One hidden rule gives every row of this table a label. Here are some rows, each with its label.
-0.69;3.04;1.84;-0.42;3.21;-0.70;0.04;-0.88;3.01;4.60;0.91;-0.84;3.48;-2.00;1.81 0
1.47;-0.09;-1.27;-0.38;-0.84;0.72;-1.54;0.17;-1.11;-0.38;-0.76;-0.57;-0.81;-1.05;-0.38 0
-0.70;0.47;-0.84;-0.75;-0.57;-1.50;-0.40;-0.99;-0.96;-0.38;-1.53;-0.67;0.12;0.64;-1.87 1
1.44;-0.46;-1.31;-0.69;-1.02;0.59;-1.45;0.17;-1.15;-0.03;-0.40;-0.81;-0.67;-0.11;-0.53 0
-0.75;-1.39;1.56;2.71;0.71;0.06;3.16;1.73;-0.94;-0.43;1.06;1.62;-0.43;0.33;2.12 1
0.31;-0.72;-0.29;-0.67;-0.21;-0.35;-1.15;0.28;-1.11;0.19;0.20;-0.40;0.74;0.43;0.70 0
-0.49;-1.43;1.19;2.80;0.53;0.10;1.74;2.10;-1.35;-0.66;1.94;2.13;-0.27;-0.37;2.49 1
-0.43;-0.02;0.16;-0.61;-0.37;0.29;-0.62;-0.30;-0.36;-0.35;-0.29;-0.50;-0.12;1.21;-0.79 1
0.73;-0.12;-1.42;-0.39;-0.97;0.28;-0.79;-0.68;-1.12;-0.25;-1.32;-0.64;-0.90;-1.18;-0.93 0
-0.74;-0.07;-0.33;-0.78;-0.21;-1.20;-0.30;-0.84;-0.99;-0.28;-0.89;-0.67;0.41;0.80;-1.05 1
1.74;-0.48;-0.70;0.65;-0.12;2.38;0.02;0.97;0.36;-0.87;1.38;0.76;-0.99;-1.80;0.38 1
0.12;-0.09;0.03;-0.70;-0.76;0.53;-1.12;-0.39;0.71;-0.06;0.21;0.04;-0.47;0.62;-0.77 1
0.66;1.52;-1.01;0.28;0.03;0.63;0.28;0.01;-0.91;-0.22;0.55;-0.03;-0.90;-1.52;-0.36 1
-0.81;1.15;0.28;-0.85;0.56;-1.17;-0.59;-0.86;1.04;0.05;0.23;-0.79;1.16;0.62;-0.32 1
1.04;-0.01;-0.84;-0.36;-1.03;1.17;0.34;0.12;1.60;-0.38;0.07;0.16;-0.94;-0.45;-0.76 1
-0.83;1.32;0.20;-0.43;1.15;-1.16;0.91;-0.93;1.34;1.33;-0.60;-0.59;1.52;-0.24;0.27 1
-0.83;3.47;1.30;-0.17;3.10;-1.17;0.68;-0.65;2.86;4.70;0.57;-0.63;3.14;-2.15;1.50 0
-0.47;-0.15;0.10;-0.65;-0.44;0.19;-0.56;0.00;0.03;-0.12;-0.12;-0.05;0.12;0.99;-0.33 1
-0.79;1.71;-1.12;-0.07;0.42;-1.26;1.12;-1.11;0.22;0.26;-1.07;-0.83;0.47;-0.66;-0.62 1
-0.74;0.41;0.42;0.06;0.82;-1.17;0.17;-0.62;-0.21;1.60;-0.64;-0.50;1.51;-0.04;0.48 0
-0.66;-0.21;0.48;-0.75;0.12;0.00;-0.80;-0.18;-0.59;-0.18;-0.19;-0.36;0.17;1.13;-0.62 1
-0.77;3.40;-0.13;-0.49;0.93;-1.22;0.01;-1.00;0.63;2.92;-0.56;-0.78;1.62;-0.89;0.07 1
0.17;-0.61;-0.36;1.30;-0.20;-0.40;0.63;0.80;-1.26;-0.27;0.58;0.91;-0.34;-0.69;1.05 0
-0.41;-0.52;-0.05;-0.78;-0.12;-1.10;-0.10;-0.51;-0.73;-0.06;-0.79;-0.74;0.00;1.14;-0.61 0
-0.57;-0.12;0.65;-0.70;0.12;-0.54;-0.69;-0.74;-0.45;0.11;-0.32;-0.64;0.24;1.33;-0.47 1
-0.58;-0.10;0.08;0.07;0.08;-1.42;-0.03;-0.52;-0.66;0.13;-0.90;-0.20;0.80;0.68;-0.38 1
-0.41;-0.81;1.25;1.56;0.88;1.42;2.43;1.82;1.30;-1.29;1.82;1.94;-0.56;-0.77;1.14 1
-0.86;2.90;0.62;0.37;1.92;-0.98;0.95;-0.87;0.37;1.04;-0.31;-0.76;1.89;-0.94;0.84 1
-0.42;-0.18;-0.61;0.08;-0.29;-0.73;0.63;-0.16;-1.07;-0.03;-1.01;-0.36;-0.44;-0.07;-0.24 0
-0.47;0.25;0.18;-0.15;0.64;-1.02;0.09;-0.52;-0.23;1.57;-0.62;-0.39;1.39;-0.26;0.41 0
0.18;-0.22;-1.11;-0.76;-0.75;0.18;-0.08;-0.32;-0.23;0.05;-0.98;-0.70;-0.95;0.21;-0.88 0
-0.11;-0.09;-1.26;-0.82;-0.58;-0.56;-0.98;-0.84;-0.92;-0.43;-1.48;-0.80;-0.42;0.03;-1.13 0
1.83;-0.20;-1.10;0.52;-0.52;0.86;-0.80;0.54;-0.61;-0.18;0.36;0.35;-0.57;-0.78;0.23 0
0.93;-0.30;0.02;0.30;-0.82;0.42;-1.17;0.26;0.86;-0.10;0.38;0.53;-0.72;0.53;0.03 1
-0.65;0.66;1.66;0.08;2.89;-0.41;-0.09;-0.64;0.37;0.39;1.24;-0.77;1.86;-0.81;0.81 1
-0.79;1.83;-0.31;-0.05;0.38;-1.11;0.69;-0.87;0.31;2.16;-0.99;-0.81;1.51;-0.64;-0.16 1
-0.71;0.74;-0.50;-0.60;-0.48;-0.65;-0.13;-0.97;-0.17;-0.08;-0.65;-0.28;-0.21;0.53;-1.06 1
1.96;-0.61;-0.52;-0.65;-1.28;2.03;0.03;0.84;1.30;-0.46;0.18;0.23;-0.82;0.01;0.09 0
-0.62;-1.20;2.01;1.44;0.67;1.36;2.00;2.04;0.50;-1.19;1.65;1.62;-0.41;0.67;1.18 1
-0.49;-0.34;-0.25;-0.49;-0.20;-0.60;-0.45;-0.28;-1.01;-0.38;-0.72;-0.55;-0.12;0.80;-0.46 0
-0.82;2.13;0.36;0.08;1.42;-1.26;0.57;-1.00;0.54;0.60;-0.43;-0.59;1.69;-0.66;0.25 1
-0.52;0.39;-1.33;-0.84;-0.04;-1.23;0.49;-0.93;-1.11;-0.36;-1.49;-0.78;0.35;-0.70;-1.15 0
-0.27;-0.38;0.41;-0.25;-0.32;0.54;-0.36;0.15;1.59;0.04;0.06;0.15;-0.64;0.79;0.40 1
0.01;-1.28;1.43;2.63;0.59;0.15;0.59;2.15;-1.38;-0.55;2.17;1.91;0.34;0.20;2.71 1
-0.51;-1.37;1.93;0.99;0.07;1.16;-0.05;1.79;-0.27;-0.29;1.75;1.38;-0.28;1.47;1.65 1
-0.87;-0.93;1.10;2.46;0.40;0.19;2.36;1.19;0.47;-0.63;0.67;1.53;-0.87;-0.12;1.31 1
-0.61;2.85;0.23;-0.43;1.02;-1.23;-0.02;-1.12;0.91;2.78;-0.60;-0.67;2.19;-0.73;0.15 1
0.29;-0.60;-0.01;0.13;-0.42;0.20;0.18;0.37;-1.09;0.01;0.00;-0.09;-0.44;0.56;0.19 0
2.00;-0.28;-1.16;-0.75;-0.76;1.29;0.25;-0.23;0.15;-0.90;-0.43;-0.49;-0.77;-1.04;-0.99 0
-0.68;-0.11;-0.96;-0.70;-0.16;-1.23;0.02;-0.95;0.02;0.30;-1.26;-0.98;0.17;0.31;-1.04 0
1.70;-0.08;-1.23;-0.41;-0.92;0.46;-0.53;0.09;-0.11;-0.61;-0.08;-0.19;-0.57;-0.45;-0.79 0
-0.09;-0.43;-0.35;-0.31;-0.27;0.07;-0.36;-0.17;-1.22;-0.07;-0.58;-0.45;-0.60;0.33;-0.16 0
-0.59;0.77;-1.29;-0.54;-0.26;-1.00;0.34;-0.68;-1.17;-0.04;-1.37;-0.79;0.48;-0.84;-1.26 0
1.38;-0.12;-1.29;0.65;-0.68;0.19;-0.58;0.21;-0.92;-0.76;-0.37;0.34;-0.79;-2.14;-0.39 0
-0.78;-0.39;-0.61;-0.78;-0.51;-1.13;-0.13;-0.35;-1.17;-0.06;-0.83;-0.53;0.19;0.80;-0.59 0
-0.40;-0.06;-0.98;-0.56;0.04;-1.32;0.62;-0.30;-1.22;-0.52;-0.84;-0.61;0.41;-0.26;-0.68 0
0.62;-0.71;0.06;-0.49;-0.80;0.55;-0.12;0.78;0.28;-0.41;0.41;-0.10;-0.88;0.58;-0.05 0
-0.36;-0.27;-0.20;-0.83;-1.26;0.93;-1.07;-0.43;1.68;-0.39;-0.46;0.16;-0.70;1.20;-1.29 1
2.44;-0.20;-1.12;0.27;-0.90;1.75;-1.17;0.73;-0.38;-0.17;0.84;0.50;-0.75;-0.92;0.27 0
-0.23;-0.09;-0.51;-0.88;-1.18;0.68;-0.50;-0.55;1.14;-0.10;-0.77;-0.17;-0.75;0.86;-1.34 1
-0.72;1.28;1.73;-0.61;2.97;-1.07;-0.71;-1.05;1.98;2.56;1.02;-0.69;2.35;-1.06;1.48 0
1.61;0.01;-0.77;-0.37;-0.73;0.98;-0.71;-0.18;1.30;-0.15;0.05;0.08;-0.76;-0.79;0.06 0
Which label does each new row get?
0.18;-0.35;-0.34;-0.34;-0.30;-0.37;0.21;0.15;-1.14;-0.40;-0.37;-0.10;-0.15;0.19;-0.04: 0
-0.56;1.04;0.41;-0.61;0.92;-1.38;-0.47;-0.83;0.64;0.24;-0.19;-0.85;1.19;0.42;-0.42: 1
-0.13;0.05;-1.20;1.11;-0.55;0.38;0.66;0.49;-0.94;-0.25;0.01;0.32;-0.90;-1.84;0.26: 0
1.05;0.03;-1.25;-0.89;-1.42;1.06;-1.01;-0.83;-1.10;-0.29;-0.89;-0.74;-0.71;-0.95;-1.15: 0
1.37;-0.01;-1.24;-0.44;-0.75;0.76;-0.49;-0.03;-0.17;-0.24;-0.16;-0.20;-0.94;-0.54;-0.54: 0
-0.62;-0.08;0.44;-0.88;0.18;-0.74;-1.38;-1.20;0.27;-0.02;-0.13;-0.80;0.58;1.39;-0.73: 1
1.50;-0.15;-1.38;-0.57;-1.42;1.63;-1.49;-0.36;-1.07;-0.35;-0.54;-0.62;-0.65;-1.19;-0.87: 0
-0.19;0.09;-1.04;-0.21;-0.30;-0.31;-0.38;-0.73;-0.87;-0.19;-1.42;-0.58;-0.41;-0.80;-0.79: 0
0.60;-0.52;-0.20;-0.82;-0.97;1.74;0.34;0.29;2.10;-0.74;0.01;0.37;-0.86;0.66;-1.08: 1
2.34;-0.13;-1.18;-0.72;-0.91;1.45;-0.72;0.06;-0.23;-0.75;-0.08;-0.19;-0.82;-0.88;-0.65: 0
-0.47;0.09;0.58;0.09;1.11;-1.03;0.36;-0.73;-0.07;1.71;-0.48;-0.45;1.47;-0.12;0.62: 0
-0.29;-0.04;-0.52;-0.47;-0.30;-0.11;0.12;-0.40;0.03;-0.08;-1.52;-0.76;-0.35;0.10;-1.10: 0
-0.46;0.76;-1.15;0.24;0.12;-0.65;0.05;-0.90;-0.58;-0.52;-1.54;-0.57;-0.03;-1.59;-0.83: 1
-0.66;2.73;0.51;-0.03;1.83;-1.14;-0.08;-1.11;-0.24;0.26;-0.23;-1.03;1.62;-0.73;0.22: 1
-0.76;0.46;0.00;-0.57;-0.14;-1.08;-0.41;-1.00;-0.12;0.12;-0.39;-0.54;0.35;0.82;-0.76: 1
-0.59;-1.04;1.09;1.63;-0.38;0.60;1.21;1.27;0.70;-0.67;0.67;1.42;-0.96;0.69;1.05: 1
-0.64;-1.09;1.72;1.70;-0.08;-0.37;1.80;1.41;-0.17;-0.69;1.06;1.79;-0.76;1.34;1.30: 1
1.45;0.00;-1.17;0.32;-0.30;1.15;-0.68;0.38;-0.48;-0.59;0.34;0.30;-0.85;-1.35;-0.02: 0
-0.12;-0.35;0.01;-0.96;-1.29;0.87;-1.60;0.06;1.15;-0.04;0.07;0.19;-0.83;1.29;-0.64: 1
2.04;-0.28;-1.00;-0.81;-0.96;1.52;-0.91;-0.07;-0.57;-0.55;-0.76;-0.54;-0.83;-1.52;-0.56: 0
0.98;-0.51;0.44;0.80;0.46;2.15;0.74;1.34;1.19;-1.33;1.26;1.39;-0.91;-1.57;0.77: 1
0.14;-0.51;-0.69;0.01;-0.75;-1.17;-0.81;0.53;-1.27;-0.20;-0.06;0.19;0.10;0.61;0.26: 0
-0.37;-0.93;1.27;0.31;-0.04;0.81;-1.46;0.68;0.64;-0.08;0.90;0.83;-0.26;2.07;0.67: 1
0.83;-0.80;0.16;1.62;0.10;-0.35;0.62;1.59;-1.36;-0.31;1.37;1.10;-0.19;-0.35;2.08: 0
-0.83;2.56;1.71;0.08;3.25;-0.78;-0.11;-0.92;0.71;1.30;0.95;-0.94;2.50;-1.06;1.17: 1
-0.59;-0.32;-0.03;-0.71;-0.27;-1.16;-0.51;-0.38;-1.06;-0.24;-1.10;-0.70;-0.04;1.14;-1.05: 0
-0.65;-0.05;1.12;-0.67;1.05;-0.88;-0.85;-0.85;1.95;0.63;0.67;-0.58;1.46;0.64;0.07: 1
-0.61;-0.13;0.49;-0.82;0.01;-0.19;-0.93;-0.89;0.16;-0.01;0.09;-0.49;0.00;1.28;-0.86: 1
-0.21;-0.67;0.29;-0.58;-0.38;-0.07;-0.30;0.32;-0.41;-0.48;-0.48;-0.70;-0.49;0.81;-0.40: 0
1.70;-0.62;-0.62;0.49;-0.36;1.34;0.18;0.75;-0.31;-0.76;0.89;0.30;-0.96;-1.02;0.62: 0
-0.85;1.36;-0.04;0.06;0.59;-1.18;0.36;-0.77;-0.46;1.37;-0.76;-0.31;1.46;-0.37;0.25: 1
-0.64;-0.55;0.29;-0.77;-1.17;0.09;-1.50;-0.79;1.48;-0.16;-0.39;0.11;-0.79;2.28;-0.71: 1
